Some points, one per row:
[-28 -62  13  14 -19  29  50  15]
[-22  -6 -40   2  45 -11 -31  52]
[-88 -57 -37 -29  19  42  76  78]
[ 60   5  18   5 -27 -49   9 -11]
[-67 -20  16  16  18  -4   7  21]
[ 10 -38  11  48 -43 -12  36 -19]
[ -4  15  -7  12 -10  -4 -10   5]
[-34  83 -56 -45  89 -20 -80  61]
[ 25  -7 -40  39  35 -48   8  21]
[  68    0    3 -122  -30  -62   73   86]
[ 18  54 -36  48 -18   2 -81  12]
[ -4   7  -6  -2  17   4  -1 -10]
[-42  15  25 -57  20   7  20   8]
[  6  -4  -7  38 -25   2  -5  -2]
[ 15 -10   8 -21 -10  -1  25  -5]
[  0 -12  35 -13 -15  12 -17  10]
[ -2  -1  -1  14 -26  20 -16   6]
[ 21  10 -28  35  13 -48  -6  -3]
[-20  16  40 -28 -33  30  23 -27]
10 more points follow, each with its number after it:
[-39   2 -12  12  57  41 -30 -41] 0
[-30  14  -1 -11  44   9 -21  -7] 1
[ 20 -35 -19 -44  46  13  36 -10] 2
[-12  17   1  -3 -41  31  48 -32] 3
[-12   6  13  -9  -1  -3  10  -6] 4
[-28  29  28 -42   8  10  12 -12] 5
[  13   62  -34  113 -122   21  -69   15] 6
[  4  -2  17 -38   5  59  44 -74] 7
[-10  -7 -13  25 -19   4  10  -1] 8
[ 59 -23 -19  23  40 -40 -80  27] 9
Which two of these numbered points are nearest to each point below, looking only along the 3 directions in which the first points spread most? Their numbers follow each, nearest first.
[-14 120 -48  39 -11 -48  12 -64] > 9 6
[-29  13 -15  -9  63 -17 -14  25] > 1 5
[-72  61  58 -54 -49  56  58 -50] > 7 3
[ -3 -27  67 -39 -40  66 -26  -2] > 7 3
[-34  -2  15  21   8  18  -1 -27] > 8 4
[ 44   6  -2 -45 -17 -50  27  46] > 2 5
[-18  48 -25 -28  47 -26 -21  24] > 1 9
[ 18  97 -71 -14 -87  44 -44  49] > 9 1
[ 16  32 -60  54 -70  14 -62  80] > 9 1
[-30  79 -51  -4  -3  37 -73  42] > 1 9
[ -1   4  -5 -15  77  44  -8 -86] > 1 0
[ 27  20  47   5  22 -40 -28 -64] > 9 8
[-37  -1 -16  19  21   1   9  -2] > 1 8
[  5  -9 -38  26  28 -44  -1  13] > 1 4
[-14  14  15 -26  40  -9 -14   6] > 1 5
[ 42   5 -21 -28 -50 -30  26  39] > 2 4
